Two rows play each game, the first against the second. How much does the first row win by? 20 is about a draw, 40 a big win and 0 a big loss. Wins can go round in a circle: one row can beat a second, the second a third and the third the first. Each row has two weighted sums of its numbers, A and B, taken from their middle values. A row wins by its A times the other's B, less its B times the other's A.
[ 0.4 -0.2 -1.9  1.2 -2.   1.3  1.3 -2.2  1.8  0.3 -1.  -0.5]
[ 1.7 -0.7 -2.3  0.3  1.2  0.   0.6  1.2 -1.6 -0.1  0.7 -1.3] 19
[ 1.9  0.1 -0.1  1.   1.7 -0.5  0.2  1.  -1.9  1.3 -0.7 -0.2]
[-0.9 -0.1 -0.9  0.1 -1.8  0.4  0.7 -1.6  0.5  0.1  0.4  0.9] 12
[ 1.5  0.5  0.8  0.9 -0.3 -1.   0.1 -0.5  1.3 -0.9 -1.3  0.4]
[ 1.6  1.3  0.2 -0.7 -0.7  1.6  1.1 -1.8  0.   1.4 -2.1  0.5] 22
[-0.7 -0.6 -0.8 -1.   0.6  0.1 -0.3  1.6  0.3 -1.1  0.1 -1.1]
[-0.1 -0.1 -0.7 -0.8  2.6 -1.4 -0.1  1.6 -0.6  0.   1.7 -0.8] 29
[-0.6  0.7  0.2  0.   0.3  0.4  0.3 -0.2 -1.3 -1.3  0.7  0.4]
[ 0.  -0.1  1.2 -0.7  1.   0.  -0.7  0.6 -0.1 -0.2 -0.6  0.3] 21
[-0.5 -1.8 -0.8  0.3 -0.3 -0.6 -0.1  0.5  0.3  0.2 -0.1 -0.7]
[-0.6  0.3 -1.1 -1.6  0.8  0.8 -0.4  0.5  0.2 -0.9  1.5  0.4] 27
[-1.2  0.   0.8 -0.1 -0.1 -0.3 -0.2  0.2  0.5 -0.8  0.8 -0.2]
[ 0.5 -0.8  0.9  0.5  1.2  0.3  0.3 -0.1 -1.3  1.5 -0.4  0.6] 21
[ 0.   0.3  0.6 -0.5 -0.7  0.3 -0.9  0.   1.4 -0.6  0.2 -1.4]
[-0.4  0.7  3.1 -0.6 -0.8 -1.5 -0.8 -0.3  1.8 -0.8 -0.6  0.6] 25
[-0.1 -0.8 -0.7 -0.3  1.9  0.  -1.9  1.7 -1.8  0.8  1.  -0.3]
[-0.2 -1.  -0.9  1.4 -1.4 -0.1  0.4 -1.1  0.3 -0.2  0.5 -0.3] 16
[ 0.5  0.9  1.4  0.6  1.1 -1.1 -2.1 -0.5  0.8 -1.1 -0.3  0.2]
[ 0.4  1.   2.6 -0.6 -2.2 -1.8  0.6  0.1  3.5 -1.  -1.4  1.3] 23
[-0.7  1.   2.1 -0.2  0.  -1.4 -0.3  0.7  1.4 -0.4  0.7 -0.2]
[ 1.4 -0.1 -0.4  0.1 -0.7  0.6  0.1 -0.5  0.1 -0.6  0.7 -0.2] 19
[ 0.4 -1.6 -0.9  2.1 -0.1 -0.8 -0.5 -0.3 -2.2  1.7  0.4 -1. ]
[-0.9  0.   0.8 -0.1  1.6  1.4 -0.3  0.5 -2.2  0.8  0.5  0.1] 20
[-0.3  0.5  0.8 -2.   1.8  0.8  0.   2.3 -1.1 -0.5  0.   0.4]
[ 1.6  0.3  0.3 -0.2  0.6 -0.6 -0.4  1.2  0.6 -0.7 -0.9 -0.5] 25
[ 1.1 -0.7 -0.3  1.  -1.1 -0.2  1.  -0.1  0.6  1.1 -0.8 -0.2]
[ 1.2  0.1 -1.2  0.4  0.2 -0.3 -0.3 -0.1  0.3 -1.   0.1 -1.3] 21
[ 0.1  0.3  0.4 -1.4  1.1  0.6 -0.4  0.5 -0.3 -0.9  0.2  0.7]
[-0.8  0.1  0.3  0.5 -0.6 -0.9 -0.1 -1.1  1.9 -0.8  0.5 -0.8] 18
[ 0.3 -1.1 -1.2  0.3  0.8  0.5  0.5 -0.6 -1.4 -1.  -0.1  0.5]
[ 0.4 -0.4 -0.2  0.8 -1.3  0.1  1.  -1.4  0.3 -0.7 -0.1 -0.2] 15
[ 0.   0.1 -0.6 -1.   1.1  0.  -0.3 -0.3 -0.3 -0.9  0.4 -0.5]
[-0.5 -0.6 -0.7  0.1 -0.8  0.4 -0.3  0.  -0.3 -1.2  1.  -0.1] 21
[-1.6 -0.1  0.2 -0.8 -0.9 -0.4  0.4  0.3  1.8 -1.1  1.3  0.8]
[ 1.1  1.  -0.4 -0.8 -0.5  0.2  0.  -0.2  0.1 -0.3  0.  -0.1] 17
[-1.1 -1.5 -2.   1.   0.4  0.5 -0.8  0.5 -2.2  1.4  2.4 -1.1]
[ 0.7 -1.6  0.3  2.4  1.6 -1.2 -0.6  1.3 -1.8  1.3  0.1 -0.5] 31
[-1.2 -1.2 -0.1  0.1 -1.6  0.6  0.9 -1.9  0.  -0.4  1.2  0.6]
[-0.6 -0.1 -1.4 -0.6  0.2  0.6 -0.5  0.8 -1.8  0.5  1.2 -0.6] 32
[ 1.6  1.4  1.5  0.2 -1.1  2.1  1.5 -1.5  0.2  0.1 -1.5  0.2]
[ 0.5  0.   0.8 -0.2 -0.1 -0.4  0.2 -0.5 -0.1 -0.6 -0.9  0.3] 29
[-1.9 -0.8  0.  -0.3 -0.2  0.3 -0.4  1.3  0.9  1.3  0.5  0. ]
[ 0.   0.3  0.8  2.3 -0.4 -1.9 -1.3  0.1  0.4 -0.2 -0.1 -1.4] 30
[ 0.5  0.2  0.   1.1 -0.9  0.7  0.2 -0.3 -0.8  1.7 -1.7 -0.1]
[ 2.6  0.3 -0.8 -0.4 -0.5  0.   0.3  0.2  0.3 -0.4 -2.4  1.3] 27
[ 0.4  0.8  2.3  1.6 -1.1 -1.2 -0.2  0.2  1.5 -0.2 -2.3  0.3]
[ 1.8 -0.9  0.6  2.  -0.7  0.3  1.6 -1.1 -0.1  0.6 -0.8  1.4] 17
[-0.3 -0.5  0.3  0.1  0.2  0.3  0.3 -0.2 -1.1  0.1  0.1 -0.1]
[ 1.   0.  -0.2 -0.8  0.   0.6  1.  -0.5  1.6 -1.1 -0.4  1.6] 21
[-0.2 -1.   1.1  1.1  0.7  0.4  0.2  0.1 -1.2  1.2  0.  -0.4]
[ 1.3  1.5  0.9  0.8 -1.6 -2.  -1.  -1.4  2.1 -0.8 -1.6 -0.9] 20
[ 0.1  1.6  1.4  0.7  0.9 -1.8 -1.7 -0.4  0.8 -1.7 -0.8 -1.1]
[-1.6 -0.4 -1.5 -0.3 -0.6  0.6 -1.2 -0.4 -0.4  1.   1.9 -0.9] 16
[-0.9 -0.2 -0.3 -0.2  0.5  0.6  0.2  0.  -0.7  0.   1.3 -0.1]
[ 0.9  1.5  1.4 -2.8  0.3  1.1  0.3  0.4  1.2 -1.5 -0.6  1.5] 12
[-3.   0.3  0.2 -0.5 -0.3 -0.2 -2.3 -0.4  0.1  0.4  2.2 -0.4]
[ 0.5 -1.   1.3  3.4 -1.2 -2.3 -0.8 -0.9  0.7  0.6 -1.7 -0.9] 31
[-0.2  1.2  0.4 -2.3  1.7 -0.3 -0.2  1.5  1.  -1.6  0.8  0.7]
[-1.  -0.8 -0.5  0.7 -1.9  0.   0.6 -1.6 -0.3  0.6  0.9  0.4] 21
[-1.9  0.6 -1.1 -1.4  0.7  0.7 -0.3  0.1 -0.8 -0.7  2.3  0.5]
[ 0.8  1.9  0.7 -0.9 -0.6  0.9  1.5 -0.8  2.  -1.3 -0.9  2.1] 19
[-0.7 -0.2  1.2  0.6 -1.4 -2.   0.4  0.3  1.   0.4 -0.5  0.1]
[ 0.   2.5  0.2 -1.3 -0.5  0.8  0.3 -0.7  1.2 -0.3 -0.8  1.2] 20
[ 0.7  0.3  0.9 -1.1  0.5  0.4  2.  -0.3  0.5 -0.9 -1.4  2.2]
[-0.5 -0.7 -0.6 -0.2 -0.4 -0.1  1.  -0.6 -0.5 -0.2  0.2  0.9] 26
[ 0.9  0.6  0.4 -0.1 -0.7 -0.3 -0.1  0.3  1.1 -0.1 -0.5  0.6]
[ 1.1 -0.7  0.2  0.9 -1.5  1.1  1.1 -2.   0.2  0.9 -2.   0.6] 27
[ 0.8 -0.6 -0.3 -0.7  0.7  0.1 -0.4  0.7  0.5 -2.2  0.3  0.6]
[-0.8  0.3  1.3 -0.2  0.7 -1.3 -1.1  1.3  0.8 -0.3  1.3 -0.8] 22
[-1.2  1.4 -0.3 -1.4 -0.2  1.3  0.8 -0.5 -1.   1.2 -0.4  0.5]
[-0.4  0.3  1.6  0.7  0.4 -2.  -1.8  1.4  0.6 -0.1  0.  -0.1] 18
[-0.2 -0.5  2.1  2.4  0.5 -2.1  0.1  0.5 -0.7  1.3 -1.2 -0.9]
[ 0.6 -0.5  2.2  1.   0.6 -2.3 -1.   1.  -0.1 -0.6 -2.  -0.3] 27
[-1.  -0.3 -2.   0.5 -2.2 -0.2 -0.2 -2.4  0.7  0.2  0.6 -1.4]
[ 1.4 -0.9  0.1  0.3 -1.   1.4  1.3 -1.  -0.4  1.  -1.1  0. ] 11
[ 0.5  0.3 -0.3 -0.4 -0.3  0.9  0.5 -0.4  0.  -0.6 -0.2  0.5]
[ 0.6 -0.5 -0.7  0.6  1.1  1.4  0.6 -0.3 -1.8  2.  -0.2  0.6] 19
[ 1.3  0.6  0.7 -1.2  1.5  0.1  0.9  1.3  0.9 -0.8 -0.6  0.4]
[ 0.9  0.2  1.4  0.6 -0.3 -0.9 -0.6  0.   0.7  0.3 -1.6 -0.1] 12
[ 0.8  0.6  2.2  0.4 -0.4 -1.2 -1.1  1.3  1.6 -0.5 -1.7 -1.1]
[-0.5 -0.5 -0.3 -0.4  0.1  1.3  0.4  0.8 -1.2 -0.8  0.8  0.2] 12
[ 1.4 -0.6  0.   0.7 -1.1  0.9  2.4 -1.5 -0.7  0.8 -1.4  1.2]
[-0.8 -0.5 -1.4  0.8  1.2 -1.  -0.2  1.1 -1.   0.1  1.5 -1.6] 22
[ 0.8 -0.5  0.2  1.1 -0.2 -1.1  0.3 -0.9  0.3  0.5 -0.9 -0.6]
[-0.9  0.5  0.2 -0.8  0.5  1.3  0.2  0.2 -0.1 -0.4  0.6  0.4] 21
[-0.2 -0.1 -0.5 -1.2  2.1  0.  -0.8  0.5 -1.1 -0.4  1.  -0.6]
[ 0.5  0.7  0.2 -0.8 -0.3  0.1  0.9 -0.8 -0.4  0.5 -0.6  0.1] 13
[-1.4  0.5 -0.9 -1.6  1.2  0.5 -1.3  0.7 -0.4  0.2  1.8 -0.9]
[-1.  -0.4 -0.7 -0.5 -1.6  0.  -0.3  0.1  0.3 -0.5  0.8 -0.4] 19
[ 0.8  0.5  0.8  0.5  1.3 -1.7 -0.6  0.9 -0.2 -0.7 -0.5  0.9]
[-0.1 -0.2 -2.1 -0.7  0.4  0.4 -0.1 -0.1 -1.2  0.4  1.   0. ] 11
[-0.7  0.  -0.7  0.1 -1.2  0.7  0.1  0.1  0.4  0.1  0.9 -0.4]
[ 0.9  1.   0.4 -1.8 -0.2  0.   0.6  0.1  0.6 -1.3 -0.9  1.1] 22
[ 0.  -0.7  1.1  1.2 -1.6 -2.  -1.  -0.5  1.8 -0.4 -1.6  0.6]
[-1.4 -0.1 -0.5 -0.1  1.3 -0.2  0.2  0.4 -0.8  0.2  0.3 -0.1] 17
[-0.1  1.1  0.1 -1.4  0.1  2.3  2.3 -1.1  0.2  0.4 -0.3  2. ]
[-1.8 -1.7 -1.7  0.1 -1.   0.6  0.3 -2.  -0.1  0.3  2.2 -0.4] 18
[-0.5 -0.2 -1.1  0.6  0.4 -0.4 -0.4  0.2  0.3 -0.6  1.2 -0.7]
[-1.2  0.5 -1.2 -1.1  0.8  0.3  0.8  0.3 -1.7 -0.5  1.9  0.6] 21
[ 0.3 -0.4 -0.8  0.6  0.2  1.3  1.8 -1.5 -1.4  1.5  0.2  0.6]
[ 1.3 -0.9  0.4  0.8  0.4 -0.9  1.3  0.7 -0.9 -0.4 -0.9  0.9] 22
[ 0.6  0.   0.4  1.1 -1.1 -0.1  0.3 -1.7 -0.2  0.3 -1.  -0.3]
[-0.9  0.8 -0.1  0.3 -1.1  2.8  1.5 -1.4 -0.3  1.2  0.2  0.7] 14
[-0.5  0.7 -0.4 -0.4 -0.2  0.9  0.5  1.2  0.2  0.7 -1.3 -1.1]
[-0.8 -0.9  1.3  0.9 -1.4 -1.2 -0.3  0.4  0.8  0.  -0.6  0.4] 16
[ 1.6 -0.9  0.1  1.4 -0.3 -1.1 -0.2 -0.2  0.9  0.1 -1.2  0.3]
[-0.5 -0.6 -0.7 -0.4  0.5  0.1 -0.1 -1.2  0.   0.7  1.6 -0.3] 25
[-0.8 -1.5 -1.   0.9 -1.4 -0.1  0.5 -0.2  0.3  1.5  0.7  1. ]
[ 0.3  0.6  0.3 -1.   2.4  0.3  0.2  0.6 -0.8 -1.1 -0.2  0.4] 16
[ 0.2  0.4  0.   0.6 -0.1 -0.4  0.6 -0.7  0.5  1.  -0.7  0.5]
[-0.4  0.2  1.8  0.8 -0.6 -1.2 -0.7  0.6  1.7  0.1 -0.9  0.2] 23
[-1.1 -0.5  0.9  0.8 -1.6 -1.   0.4 -0.7  0.6  0.   0.8 -0.2]
[-0.5 -0.2  0.   1.  -0.2  0.5  0.1 -1.   0.1  0.3  0.6  0.3] 23
[ 0.6  1.8  0.4 -1.1  1.1  0.8  0.1  0.  -0.3 -0.6 -0.5  1. ]
[ 0.4  0.3  0.4  0.   0.1  0.6  0.3 -0.1  0.1 -0.2 -0.3  0.1] 23
[ 0.7  1.   1.9  0.2 -1.  -2.1 -0.5  0.   0.8 -0.4 -1.5 -0.5]
[-0.2  1.7  0.4 -1.1 -0.3  1.7 -0.1 -2.9  0.5  0.8 -0.5  1.2] 30
[ 1.3 -0.8 -0.7  0.  -0.6 -0.7  0.1 -0.6 -0.7  0.3 -0.6  0.2]
[ 1.   0.4  1.1 -0.8  1.3 -0.9 -0.6  2.4 -0.1 -0.4  0.1  0.4] 19
[-1.6  0.2 -0.3 -1.2 -0.2  1.1  0.1 -0.7  0.3 -0.8  1.6  0.3]
[ 1.2 -0.5 -0.7  1.1 -2.2 -0.7  0.7 -1.   0.6  1.3 -1.5 -0.2] 13
[-0.6 -0.5 -0.8  1.4 -2.6 -0.7 -0.3 -0.6  1.7 -0.6  0.5 -0.3]
[-0.1 -0.9 -1.2 -0.6 -0.3 -0.2 -0.2  0.4 -0.9 -0.1  1.4 -1. ] 19
[-1.3  0.7  0.  -0.5  0.8  0.7 -0.9  1.  -1.8  0.1  1.8  0.1]
[-0.4 -0.3 -0.1 -0.2 -0.8 -0.3 -0.9 -0.5 -0.3 -0.3  0.2  0.2] 20
[ 0.3  0.2  0.   0.6 -0.7  0.1 -0.5 -0.2  1.   0.  -0.5 -0.7]
[ 0.   1.5 -0.1 -1.2 -0.2  1.5  0.8 -0.6  0.3  0.3 -0.7  0.2] 21
[ 0.7 -0.3 -0.3  1.1  0.1  0.   0.6  0.4 -1.6  0.8 -0.7 -0.8]
[ 1.   0.8 -1.   1.2  0.1 -0.5 -0.9 -0.4 -0.5  0.8 -0.2 -0.6] 11
[ 0.9 -0.9 -1.4 -0.3  0.3 -0.4 -0.1 -0.2 -0.9  1.4  0.2 -0.5]
[ 0.2  1.9  0.2 -2.2  1.9  2.   0.1  0.1  0.2  0.  -0.2  1. ] 21
[-1.4  0.3  0.2 -0.4  1.  -0.4 -0.6  0.4 -0.5 -0.7  0.7  0. ]
[-0.4  0.3 -0.4  0.3  0.4  0.4 -0.8  0.   0.  -0.8  1.2 -0.3] 21
[ 0.1 -1.7 -0.9  1.  -0.4 -0.5  0.5  0.7 -1.1  0.5 -0.6  0.7]
[ 0.2  0.7 -0.4  0.5 -0.2  1.1  0.3  0.  -0.2  1.4 -0.9 -0.2] 30
[-0.9 -1.3 -0.4  0.9  0.   0.7 -1.   0.7 -0.1  0.3  1.  -0.6]
[-0.1  1.3  0.3 -1.3  1.   0.1 -1.   1.6  1.1 -1.   1.2  0.1] 20
[-0.2  0.7 -1.1 -0.3  1.1 -0.3 -1.3  1.  -1.1  0.4  1.2 -0.5]
[ 0.   0.3  1.5  1.5 -0.2 -1.6 -0.4  1.5  0.5  0.2 -0.4 -0.3] 37
[-1.6  0.8 -0.4 -1.4 -1.2  0.4  0.7 -0.6  2.1 -0.8  0.7  1.3]
[-1.4 -0.7 -0.9  0.6 -0.5 -0.2 -0.4 -0.8  0.5  0.4  1.1 -0.1] 24
[ 0.2 -0.1  0.9  0.2  0.8 -0.2  0.5  1.8 -1.5 -0.2 -0.5  0.8]
[ 1.9  0.1  0.4 -0.6  0.9  0.7  1.  -0.7  0.   0.1 -1.5  1.4] 23
[ 0.4  0.2  2.1 -0.2  0.1 -2.8 -1.   0.8  2.9 -0.8 -1.6  0. ]
[-0.1  0.2 -0.3  1.5 -2.   0.  -0.6 -0.3  1.3  0.  -0.2  0.2] 8
[-0.7 -1.4 -0.8  0.6  0.2 -0.3 -0.7  0.6 -0.8  0.7  0.8 -0.3]
[-0.1  1.   3.  -1.   0.9 -0.6 -1.2  1.   1.7 -2.2 -0.6  0. ] 19
[-1.9 -1.2 -0.4  1.6 -1.  -0.6 -1.8 -0.9 -1.1  1.1  1.2 -0.4]
[-2.  -1.4 -0.7  0.2 -1.6  0.3 -1.5 -0.5  0.5  0.8  1.  -1.3] 16
[-0.4  0.   0.2  0.2  0.1  1.   1.1  0.2  0.1 -0.6  1.5  1. ]
[ 0.2 -1.9 -0.8  3.   0.9 -1.2  0.3 -0.3 -1.9  1.5  0.3 -1.1] 24
[-1.9 -1.7 -0.8  0.5 -0.5 -0.1 -0.7  0.4 -1.   1.1  1.  -0.6]
[-1.  -0.2 -0.9 -0.1 -0.4  0.6  0.7 -1.7  1.1 -0.2  1.2  0.2] 6
[ 1.1 -0.3 -0.5  2.1 -0.9  0.4  0.8 -1.3 -0.7  1.9 -1.  -0.5]
[ 0.2  0.9  0.  -1.8  1.4  2.1  0.7 -0.2 -1.1  0.1  0.2  1.2] 19
[ 0.7 -1.  -1.2 -0.2 -0.2 -0.4 -1.   0.8  0.1  0.  -0.1  0.3]
[ 0.2  0.2 -0.4 -1.9 -0.2  0.7 -0.2  0.8  0.5 -0.2  0.3  0.1] 19
[ 0.   0.7  1.  -1.5  0.4  0.5  0.9  0.6  0.5 -1.2 -0.4  1.2]
[ 1.  -1.2 -0.7  0.3  0.5 -0.6 -0.1 -0.3 -1.2 -0.9  0.6  0.3] 23
[ 0.2 -1.  -0.1  0.1  1.3 -0.6 -0.5 -0.1 -0.5 -0.6  1.2 -0.1]
[ 0.4  0.5 -0.6 -0.8  0.1  2.5  0.4  1.1 -0.1  0.1 -0.4  1. ] 29
[-0.1 -0.2  1.9  1.  -0.4 -2.1 -0.9  0.2  0.7 -0.2 -0.8 -0.2]
[ 1.7 -1.7 -1.3  1.1  0.6 -0.5 -0.5 -0.4 -1.9  0.  -0.6 -1.4] 24
[-0.5  2.  -0.1 -1.6  1.6  1.8  0.1  0.  -0.9  1.   1.2  0.4]
[-0.3  0.3  0.4 -0.7 -1.1 -0.3  1.   0.5  1.5 -1.3  0.2  0.1] 17
[ 0.8  1.4  0.9 -1.1  1.4  1.7  0.6  0.1 -0.4  0.3 -1.1  0.1]
[-0.5  0.6 -0.6 -0.2  0.   0.1 -0.3  0.1 -0.9 -0.1  1.  -0.7] 14
[-1.3  0.5 -0.2 -0.6  0.8  1.  -0.2 -0.3  0.6 -1.1  1.3  0.2]
[-2.1 -1.1 -1.9 -0.7 -0.3  1.  -0.8 -0.2 -1.3  1.2  1.7 -0.5] 24
[ 0.6  1.5  0.6 -0.7  0.6  2.5  1.6 -0.8 -0.2  0.1 -0.6  0.6]
[-0.7  0.8  1.9 -0.3 -0.7 -1.3 -0.9  0.8  1.9 -1.1 -0.5 -0.5] 18
[ 1.2 -1.4  0.2  0.5  0.6 -0.4  1.4  1.  -0.8 -0.3 -0.6  0.3]
[-0.1  0.5  0.6  0.1 -1.2  2.   0.9 -1.4  0.2  0.6 -1.2  0.2] 15
[ 0.4  2.1  2.  -1.1  1.2 -0.8 -1.9  0.9  1.9 -2.2 -0.4 -0.8]
[ 0.3  1.4  0.1 -0.5 -0.9  1.8  0.4 -1.4 -0.1 -0.1 -1.8  0.7] 11
[-1.  -1.6 -0.4  1.4 -0.9  0.  -0.3  0.1 -0.8  1.7  1.  -0.4]
[ 0.   0.8  0.1 -0.6  0.5  1.2  0.4 -0.5 -0.2  0.7 -1.8  0.4] 26
[-0.6  0.8  2.1 -0.6 -0.8 -1.1 -0.9 -0.8  2.  -1.5 -0.8 -0.6]
[-1.1 -1.  -0.5  0.7 -1.3 -1.7  0.3  0.1  1.   0.6  0.4  0. ] 32
[ 1.3 -0.4 -0.5  1.2 -1.2 -1.2  0.2 -0.9  0.4 -0.2 -0.7 -0.1]
[-0.5  0.4 -0.5 -1.  -0.4  0.  -0.1 -1.1  0.9 -1.2  0.5  0. ] 25
[-0.8  0.1  0.9 -0.1 -1.  -0.9  0.6  0.4  1.2 -0.3  1.   0.3]
[-1.8 -0.1 -0.5 -0.3  0.1  1.5  0.8 -0.8 -0.3  1.6  1.2  0.5] 22
[ 1.5  1.4  0.  -0.4  0.   1.3  1.1 -1.4  0.1  0.8 -2.1  1. ]
[-1.9 -0.1  1.8  0.7  0.1 -2.  -0.3  1.   0.1  1.5  0.6 -0.8] 16
[-0.1  1.9  1.9  0.5  0.4 -1.4 -1.6  1.   1.5 -1.1 -0.1 -0.8]
[-0.8  0.   2.9  0.7 -0.5 -1.1 -0.9  1.3  0.7 -0.3 -0.7 -0.5] 28
[ 0.6  1.5  1.9 -2.1  2.2 -1.7 -0.4  2.7  1.2 -1.5 -1.   0.5]
[ 2.  -1.5 -1.1  1.2  0.6 -1.2  0.2 -0.1 -1.1  1.1 -0.4 -0.3] 21
[-1.5 -1.3 -1.2  0.7  0.  -0.7 -1.   0.2 -0.2  0.6  0.5  0. ]
[-0.4 -0.3 -1.4  0.3 -0.1  0.4  0.1  0.2 -0.1  0.3 -0.2 -0.2] 26
[-0.1 -0.4  0.1  1.   1.5 -0.3  0.4  1.2 -2.4  1.3 -0.4  0.4]
[ 0.7  0.3  0.4  1.1 -0.4 -1.7  0.8  0.3  0.4  0.3 -1.   0.4] 25
[-1.7  0.2 -1.5 -0.3 -1.6  1.7  0.5 -2.3 -1.2  1.4  0.  -1. ]
[ 0.2 -0.4  0.2  0.1  0.5 -0.3 -0.3 -0.1  0.   0.1  0.4  0.3] 24
